In the rows, 128 means zero.
Rotation paths and how fast each direction turns (degrees a step)
Each turn is a multiple of 5 degrees from 10 to 175, or 0.
Each row of a path follows its step; steps can be skipped.
path 1
step 0: [121 135 117 126 133 127 123 133 127 128 125 139 115 123 143 130 120 120
 137 132 138 124 133 119 126 129 133 128 133 124 125]
step 1: [132 129 132 131 137 132 141 125 127 122 122 134 115 120 126 128 121 123
 134 122 137 129 127 129 132 137 124 123 146 126 126]
step 2: [123 132 126 119 133 121 121 125 122 134 129 133 115 131 143 125 123 123
 130 133 137 133 127 130 136 141 131 123 135 133 124]
step 3: [125 127 137 130 140 125 145 121 124 128 127 129 114 123 134 137 119 117
 130 126 131 123 132 124 133 129 126 128 131 137 124]
step 4: [122 138 123 132 127 120 130 123 119 132 128 137 123 120 142 129 119 132
 127 134 137 126 122 132 138 126 130 126 139 125 120]
step 5: [130 134 121 133 141 132 143 127 126 129 136 133 117 132 137 136 127 120
 132 131 135 125 135 121 132 135 121 123 132 122 129]
step 6: [128 129 125 130 135 126 129 122 115 134 119 130 120 118 134 122 126 125
 141 134 130 122 117 129 136 136 128 117 134 125 123]
step 7: [121 139 130 126 129 138 134 121 120 135 131 126 117 138 138 130 121 117
 133 122 140 123 131 127 126 132 125 121 135 130 126]
step 8: [124 130 132 129 129 136 130 123 120 130 128 137 116 115 132 129 118 125
 140 136 127 125 132 122 139 131 137 129 134 127 117]
step 9: [128 143 121 134 128 126 135 123 127 123 137 128 120 128 133 123 113 115
 131 130 135 130 126 130 128 135 125 125 140 128 126]
step 10: [133 131 128 114 133 127 133 126 116 126 127 133 116 128 131 135 125 125
 136 140 126 125 134 130 143 137 123 125 135 125 122]
Speeds:
[126 129 127 131 126 132 129 127 127 132 129 126 128 128 129 127 132 129
 133 127 127 125 126 125 124 127 129 125 127 123 128]	45
[128 129 127 129 124 122 132 127 129 124 133 126 127 127 130 130 127 129
 128 132 124 127 129 128 127 125 129 130 128 125 126]	70
[131 126 129 132 130 126 129 127 127 127 127 128 127 122 124 126 125 126
 129 128 127 128 122 127 125 125 128 127 128 130 128]	140
path 2
step 0: [128 132 135 137 134 124 121 122 138 136 135 133 124 125 129 129 128 131
 140 117 133 126 131 130 134 121 117 124 123 139 129]
step 1: [127 121 132 123 127 131 121 126 129 131 132 123 130 145 134 133 131 126
 125 128 130 123 121 121 148 127 127 125 137 126 122]
step 2: [141 132 134 129 120 123 129 127 135 130 135 128 124 131 133 135 127 125
 126 129 125 116 132 133 132 118 124 128 112 132 138]
step 3: [134 122 135 129 132 130 130 122 133 128 126 127 138 131 117 142 139 125
 126 125 124 130 133 126 138 130 128 121 126 124 114]
step 4: [141 127 125 136 127 128 125 131 119 135 135 138 126 125 131 130 133 123
 127 124 131 117 137 133 139 128 129 136 128 141 129]
step 5: [128 135 139 129 130 127 118 126 132 127 122 132 136 133 120 133 132 127
 136 113 132 122 123 127 138 127 130 114 131 128 131]
step 6: [138 122 127 131 113 127 123 120 126 135 140 133 136 134 130 122 127 127
 123 131 128 124 127 116 137 121 122 128 131 135 128]
step 7: [135 134 131 131 142 126 124 123 147 135 129 132 128 125 131 137 134 124
 124 123 129 126 121 131 134 117 125 124 122 125 130]
step 8: [136 117 130 129 124 136 125 125 126 129 130 121 128 130 136 139 128 121
 135 124 121 126 136 116 144 131 125 130 129 131 123]
step 9: [136 137 136 138 131 119 126 129 128 126 130 132 130 133 128 137 125 135
 127 123 127 124 124 143 142 126 123 132 120 136 128]
step 10: [130 116 132 122 124 136 131 126 127 134 132 133 136 138 120 138 137 135
 131 123 133 119 130 120 138 131 130 118 127 128 132]
Speeds:
[130 125 125 127 128 126 132 126 133 128 129 129 131 127 126 128 132 128
 123 128 127 130 130 125 124 126 127 128 125 126 130]	90
[126 124 133 127 131 131 129 125 127 125 124 130 130 130 130 130 132 129
 128 129 126 130 125 128 127 125 130 125 131 130 128]	160
[130 125 126 127 126 127 124 130 129 128 127 128 124 126 128 124 130 133
 129 128 122 130 128 132 130 128 128 125 129 125 129]	0
path 3
step 0: [121 128 117 139 122 122 140 123 127 124 129 130 124 124 122 119 129 137
 124 123 120 118 130 121 122 131 130 121 120 127 133]
step 1: [120 123 118 134 122 127 127 130 129 139 130 132 134 124 126 119 128 128
 126 128 115 137 130 136 119 132 121 126 129 136 140]
step 2: [123 128 122 140 135 137 125 131 129 127 133 135 130 137 126 129 125 136
 138 137 130 126 138 140 121 131 121 121 128 137 128]
step 3: [119 128 126 139 136 119 135 119 127 123 129 132 138 130 127 120 126 131
 131 137 134 129 122 128 131 131 114 122 128 127 119]
step 4: [125 129 121 135 125 118 129 122 114 131 129 126 129 130 134 129 129 141
 118 122 126 129 119 137 124 134 125 117 122 123 128]
step 5: [131 130 121 134 112 125 121 127 130 131 135 129 131 130 126 123 122 130
 131 125 121 128 133 124 116 125 120 115 114 127 130]
step 6: [122 133 113 135 125 132 123 138 124 129 122 129 134 127 124 114 120 133
 125 141 130 129 134 129 127 126 125 127 123 138 129]
step 7: [114 132 122 136 132 128 120 125 136 124 128 125 141 134 134 126 127 140
 128 128 123 132 129 133 129 129 126 123 137 135 117]
step 8: [124 131 120 146 129 120 134 121 121 120 134 126 122 128 120 129 131 137
 129 123 124 128 130 130 126 120 124 124 128 129 115]
step 9: [130 125 120 131 126 116 124 128 121 126 136 133 132 128 125 114 130 133
 125 122 115 127 120 133 125 125 116 132 121 128 133]
step 10: [138 125 117 136 124 123 118 140 127 126 135 125 133 132 131 129 124 132
 129 131 132 134 131 136 117 133 122 124 126 139 133]
Speeds:
[133 125 130 129 132 126 129 128 125 127 131 131 127 130 129 129 128 127
 131 128 131 130 124 132 127 130 122 130 128 126 128]	55
[128 129 128 130 130 128 130 127 128 125 127 129 128 129 128 120 132 127
 129 130 130 127 128 124 131 126 128 130 123 127 130]	125
path 4
step 0: [118 130 126 133 138 118 120 129 126 139 130 121 135 138 118 130 121 128
 117 121 130 123 120 126 136 127 130 132 128 139 136]
step 1: [140 127 128 124 138 126 126 137 126 142 127 128 132 130 131 136 120 128
 120 127 125 132 120 122 126 126 129 135 135 122 147]
step 2: [132 118 121 130 139 122 121 129 126 138 124 128 125 133 138 142 128 130
 119 143 129 126 128 122 131 133 138 121 124 127 129]
step 3: [123 123 119 138 135 126 121 140 115 131 119 121 134 141 135 125 127 134
 115 130 127 132 125 126 130 125 123 133 127 137 125]
step 4: [132 134 126 129 135 126 122 132 117 133 116 128 122 132 143 128 125 135
 131 121 117 136 119 126 132 131 123 122 127 125 141]
step 5: [121 126 127 127 146 108 126 125 124 127 124 121 124 134 140 136 125 122
 130 129 131 124 125 130 137 135 126 122 123 125 130]
step 6: [121 128 122 136 138 118 130 134 120 127 122 126 120 140 119 127 118 123
 121 130 133 129 115 129 125 132 122 137 129 134 138]
step 7: [139 124 125 118 141 124 125 125 129 135 124 129 122 139 125 131 125 138
 134 128 125 132 113 120 127 127 129 127 130 133 143]
step 8: [128 126 125 123 148 120 121 140 133 133 129 121 134 130 133 139 132 128
 130 143 133 127 126 123 126 134 124 127 127 136 130]
step 9: [125 135 122 134 135 130 125 137 120 139 124 131 131 142 128 127 119 127
 120 137 121 128 131 128 125 135 123 124 131 144 135]
step 10: [128 136 135 127 139 123 125 127 126 145 119 126 133 139 136 125 121 135
 129 122 126 133 125 114 136 127 132 122 133 128 133]
Speeds:
[126 129 129 127 132 126 129 127 123 130 129 125 127 126 127 130 126 129
 129 131 123 133 129 127 128 127 130 132 124 130 128]	0
[129 125 126 129 128 127 132 127 125 129 126 130 128 128 126 124 125 124
 126 133 131 127 131 129 128 133 128 125 126 128 125]	110
[130 129 126 131 127 129 130 133 127 125 129 131 128 127 128 127 126 125
 126 129 125 131 129 131 126 127 125 130 132 129 134]	135
path 5
step 0: [134 140 124 129 128 129 121 127 127 123 134 128 119 131 137 118 132 134
 131 136 129 137 132 126 115 132 119 125 128 124 136]
step 1: [131 136 122 124 121 128 140 124 134 136 118 137 120 125 138 121 130 134
 120 137 128 132 131 122 123 125 131 125 121 128 127]
step 2: [134 123 129 119 127 136 133 129 132 123 120 123 122 119 136 130 131 125
 119 133 120 126 129 135 112 128 121 127 127 122 120]
step 3: [124 137 119 132 127 130 122 132 120 123 125 130 118 125 135 127 132 143
 122 131 120 124 127 131 124 131 115 124 136 122 127]
step 4: [129 136 126 126 123 135 125 121 135 119 120 142 116 125 122 123 127 132
 113 132 132 123 130 121 127 129 127 127 128 129 128]
step 5: [132 129 125 116 135 134 124 125 125 121 127 124 119 121 128 119 130 124
 120 136 127 134 132 126 125 114 126 128 127 115 124]
step 6: [130 135 122 120 126 135 120 130 127 131 116 124 123 125 141 117 126 138
 133 130 131 120 120 125 129 124 122 123 128 122 125]
step 7: [134 127 125 125 127 140 121 130 143 126 130 134 122 131 131 117 130 135
 125 134 134 129 132 124 116 140 124 127 128 126 126]
step 8: [130 138 125 120 137 132 133 129 124 129 124 131 122 126 135 120 133 131
 120 140 121 145 131 126 124 133 128 122 124 124 131]
step 9: [130 135 128 120 123 130 134 120 127 127 115 129 123 115 141 130 127 130
 130 134 129 122 130 125 118 130 117 127 120 126 130]
step 10: [126 122 115 129 124 131 127 132 132 124 129 134 121 119 135 129 134 134
 120 132 132 127 133 131 117 130 121 127 132 117 116]
Speeds:
[125 129 128 129 124 125 127 125 129 132 128 130 128 129 129 127 128 131
 132 129 128 123 133 122 129 128 125 128 129 129 127]	125
[125 128 132 123 131 126 127 129 125 127 127 127 130 128 129 125 129 123
 128 130 122 126 130 128 128 127 126 125 127 131 125]	115
[128 127 129 126 132 132 123 128 128 128 128 125 129 129 123 123 127 131
 127 128 131 126 127 126 133 126 128 132 127 128 128]	45
[128 128 131 128 126 130 130 127 127 126 122 130 131 132 130 129 124 128
 126 130 130 123 124 126 128 129 130 127 127 129 130]	145
[129 131 131 128 131 128 125 126 130 124 131 131 127 131 127 132 127 132
 128 128 123 129 129 128 130 132 129 125 128 128 129]	90
path 6
step 0: [128 124 123 118 122 128 133 128 122 110 132 130 131 128 117 129 120 132
 132 131 136 133 119 128 118 133 127 132 132 135 115]
step 1: [120 113 125 114 133 127 118 132 129 131 131 127 120 129 120 130 119 124
 126 126 130 142 135 123 121 126 131 124 124 137 125]
step 2: [129 134 132 121 130 125 128 136 119 116 131 126 124 126 122 115 125 121
 119 126 137 127 140 113 127 126 136 128 126 131 123]
step 3: [131 122 108 124 124 135 123 134 123 120 124 124 125 127 122 121 124 136
 130 127 128 122 126 117 126 130 136 136 121 138 132]
step 4: [132 122 128 119 130 139 128 119 125 128 133 117 121 129 126 126 125 125
 130 136 134 132 129 110 125 130 115 133 130 137 125]
step 5: [121 123 128 136 119 126 122 122 133 124 132 124 122 131 120 129 138 131
 124 119 137 130 137 110 128 126 132 125 125 137 121]
step 6: [138 130 127 120 114 138 123 136 128 124 129 127 131 138 122 128 129 127
 131 126 137 131 130 121 142 127 136 131 138 138 126]
step 7: [121 125 115 123 121 141 119 123 117 130 129 128 132 133 126 131 125 136
 119 138 124 130 136 120 135 123 124 122 126 131 120]
step 8: [132 131 131 122 114 128 132 120 125 119 139 136 115 124 122 132 124 133
 126 127 129 127 130 124 131 121 121 130 123 136 113]
step 9: [119 116 130 114 122 123 125 129 125 121 127 128 132 133 125 124 131 140
 128 123 131 134 124 131 130 121 131 127 130 146 121]
step 10: [127 129 126 115 127 131 129 134 125 119 130 126 133 135 114 130 117 126
 124 136 135 137 134 126 120 133 130 119 129 129 114]
Speeds:
[130 130 125 127 125 128 128 125 126 126 129 129 127 126 132 127 126 130
 130 132 121 126 129 125 125 125 128 130 130 128 130]	85
[125 128 129 123 129 130 125 131 129 130 128 127 127 131 133 123 132 125
 129 132 127 128 128 129 128 127 124 126 128 130 127]	135
[130 127 128 126 128 128 131 125 127 129 127 127 128 126 128 125 130 133
 129 126 128 127 124 128 129 131 121 129 122 129 127]	80
[129 128 127 127 124 126 128 129 128 125 121 124 132 128 127 125 127 130
 131 129 130 123 127 130 130 128 130 126 130 128 128]	110
path 7
step 0: [130 137 140 129 130 141 122 125 124 131 124 131 137 126 112 121 125 137
 125 122 129 140 126 124 136 119 132 133 136 123 131]
step 1: [122 115 133 136 120 134 128 122 129 138 131 125 122 145 120 126 133 123
 133 120 127 128 130 130 137 117 128 139 127 136 130]
step 2: [129 129 130 127 121 124 120 127 125 122 118 131 119 136 118 125 124 130
 130 129 108 126 116 136 130 126 132 133 138 125 141]
step 3: [134 125 143 139 124 133 118 127 121 119 129 126 123 120 113 130 130 123
 129 126 134 124 124 120 125 113 133 132 133 125 127]
step 4: [137 131 133 134 121 122 121 129 134 136 130 124 125 132 112 137 124 135
 135 118 129 130 138 132 137 127 124 135 132 139 135]
step 5: [130 128 134 133 121 127 123 130 124 116 137 136 118 137 124 131 129 135
 134 125 115 124 120 131 138 126 118 135 117 119 128]
step 6: [133 134 141 127 119 142 130 135 130 125 129 125 121 116 115 128 115 130
 131 126 128 125 119 137 123 127 136 137 126 129 128]
step 7: [141 122 134 126 106 123 127 128 130 134 135 128 127 121 129 133 133 130
 132 119 128 135 132 130 137 113 133 127 121 129 133]
step 8: [129 129 144 128 125 128 132 131 131 132 118 132 124 131 127 132 123 145
 126 136 121 129 129 131 142 124 121 135 125 116 136]
step 9: [118 123 140 127 121 135 135 135 126 125 130 129 116 117 115 120 139 125
 128 132 124 129 130 138 131 120 128 135 124 131 120]
step 10: [137 131 130 125 114 120 129 134 123 136 123 128 125 119 134 134 126 123
 122 127 122 126 128 138 132 117 126 144 139 135 135]
Speeds:
[125 124 123 132 130 125 128 129 127 128 130 128 131 126 131 127 124 128
 130 130 130 129 129 129 127 132 130 126 130 125 125]	0
path 8
step 0: [126 138 129 138 134 122 125 122 128 134 121 130 133 126 121 130 122 126
 142 133 125 126 123 144 121 127 116 127 129 138 123]
step 1: [120 132 129 113 124 130 126 127 137 121 122 109 129 133 127 123 131 137
 129 128 127 118 127 122 123 120 141 128 129 127 130]
step 2: [130 127 128 134 122 110 115 134 124 132 124 127 131 118 137 133 133 122
 128 141 132 131 126 132 134 130 125 131 132 141 124]
step 3: [135 119 135 123 127 131 135 126 128 107 134 126 127 125 119 130 129 134
 127 128 134 116 127 135 121 115 130 132 125 128 133]
step 4: [131 135 119 130 140 125 122 131 121 135 129 123 135 134 141 130 123 127
 135 139 137 137 119 126 124 126 122 133 124 130 138]
step 5: [128 127 128 120 123 122 138 121 131 113 125 119 135 121 126 129 135 121
 118 121 120 126 133 121 130 123 118 129 134 122 138]
step 6: [134 125 131 127 123 134 120 129 114 132 119 128 130 116 134 121 127 134
 143 127 134 138 124 136 130 138 122 135 123 127 129]
step 7: [116 129 132 130 134 133 128 119 129 122 133 133 134 121 132 127 136 132
 122 130 120 122 128 131 121 118 136 121 136 116 141]
step 8: [125 129 124 124 131 120 124 132 117 128 125 130 137 127 130 132 133 124
 132 119 133 144 119 122 127 131 138 137 120 126 115]
step 9: [129 127 123 132 125 128 139 141 133 117 126 138 129 126 133 120 129 129
 131 123 123 127 138 138 128 116 126 126 144 123 131]
step 10: [120 121 119 132 126 126 124 122 117 129 119 132 120 136 140 128 127 134
 127 125 130 127 126 128 117 134 128 135 109 124 125]
Speeds:
[127 128 125 128 124 128 125 130 126 126 129 127 129 128 126 126 126 129
 127 131 125 130 136 128 131 128 128 132 128 128 127]	100
path 9
step 0: [137 121 124 122 132 127 121 113 118 120 140 130 133 128 139 130 134 129
 121 116 122 134 126 123 132 126 123 129 130 137 123]
step 1: [132 127 133 118 134 138 126 131 126 133 122 121 145 136 128 138 124 126
 119 130 140 126 130 118 134 118 126 130 131 130 124]
step 2: [120 125 127 126 126 124 128 126 137 134 117 117 133 122 140 127 137 123
 141 136 143 138 127 131 128 128 127 133 123 133 124]
step 3: [141 139 130 134 131 137 132 126 124 126 125 143 123 125 138 126 139 128
 138 130 131 138 121 123 130 133 122 128 121 121 129]
step 4: [131 131 131 123 138 138 131 132 125 131 130 133 131 129 122 127 129 133
 126 149 125 117 123 140 138 135 129 130 133 127 136]
step 5: [120 126 114 128 129 122 118 124 126 134 132 129 121 115 131 128 131 130
 117 133 129 132 133 134 133 132 125 124 129 146 138]
step 6: [142 127 128 131 125 128 125 123 120 121 126 138 128 133 119 119 122 129
 120 125 135 132 136 115 130 125 119 131 125 144 128]
step 7: [124 127 145 122 140 125 122 120 130 127 127 124 146 134 130 123 118 129
 133 129 131 124 129 135 124 125 125 139 124 135 126]
step 8: [121 133 121 123 133 123 126 116 122 136 121 130 129 127 140 138 130 127
 126 122 138 132 116 128 123 127 133 131 112 125 128]
step 9: [137 129 127 124 122 132 132 121 120 137 124 132 124 137 121 125 137 127
 140 128 139 123 117 123 144 129 133 131 133 125 124]
step 10: [126 132 139 125 134 125 120 128 122 140 135 121 127 121 125 133 140 133
 136 138 126 131 133 134 133 133 115 130 142 124 130]
Speeds:
[129 128 126 127 127 129 127 125 126 126 132 126 129 128 127 126 125 127
 126 130 127 130 131 130 127 119 127 125 126 130 126]	60
[129 128 128 128 128 130 127 127 128 125 128 135 130 126 126 125 128 127
 127 125 132 124 129 125 132 127 128 125 128 124 125]	130
path 10
step 0: [122 116 113 121 124 128 128 131 127 126 122 121 138 123 113 135 125 127
 138 127 136 130 134 128 129 133 132 131 139 131 117]
step 1: [132 123 128 133 134 128 129 123 134 128 125 123 138 130 130 152 123 134
 126 124 128 118 123 128 122 120 135 135 120 135 121]
step 2: [123 113 118 125 138 136 126 119 132 130 121 116 125 122 124 123 128 140
 125 117 124 119 125 135 134 128 125 120 131 132 131]
step 3: [131 119 129 143 136 122 129 130 122 138 122 132 128 122 130 134 135 131
 136 123 137 132 123 131 117 114 120 118 126 134 129]
step 4: [129 132 134 131 128 137 128 120 132 122 119 137 113 132 118 128 136 138
 120 122 124 129 115 127 126 133 116 123 123 135 127]
step 5: [119 126 141 126 123 140 124 133 114 131 125 136 121 115 129 128 123 126
 138 119 127 132 128 126 120 129 121 125 131 120 138]
step 6: [125 132 124 125 132 127 126 129 121 121 127 138 122 134 127 130 121 116
 114 125 130 137 123 122 123 124 112 139 120 120 122]
step 7: [116 130 132 127 133 137 127 125 119 122 123 124 126 128 129 127 125 121
 132 133 130 131 115 111 139 136 139 134 136 120 129]
step 8: [127 129 127 125 131 122 136 128 112 129 125 124 146 132 132 134 116 117
 126 130 132 126 128 131 137 136 122 126 115 126 130]
step 9: [134 128 119 123 126 122 118 117 130 134 113 125 129 137 126 131 122 122
 126 133 139 125 125 127 137 136 131 130 145 132 125]
step 10: [135 133 138 120 128 126 117 131 126 130 121 119 137 124 128 139 130 128
 137 124 131 121 124 134 141 118 137 124 117 135 128]
Speeds:
[131 128 125 127 127 127 132 131 128 125 128 127 124 131 126 127 126 128
 128 128 129 125 126 133 130 128 125 132 122 128 130]	160
[129 127 126 128 127 126 129 134 124 130 128 131 131 126 130 131 129 130
 131 125 129 130 130 126 130 128 128 125 124 126 125]	145
[128 130 124 127 127 131 131 126 128 124 124 124 132 127 132 130 128 129
 129 133 128 131 130 127 127 129 127 131 128 125 127]	45
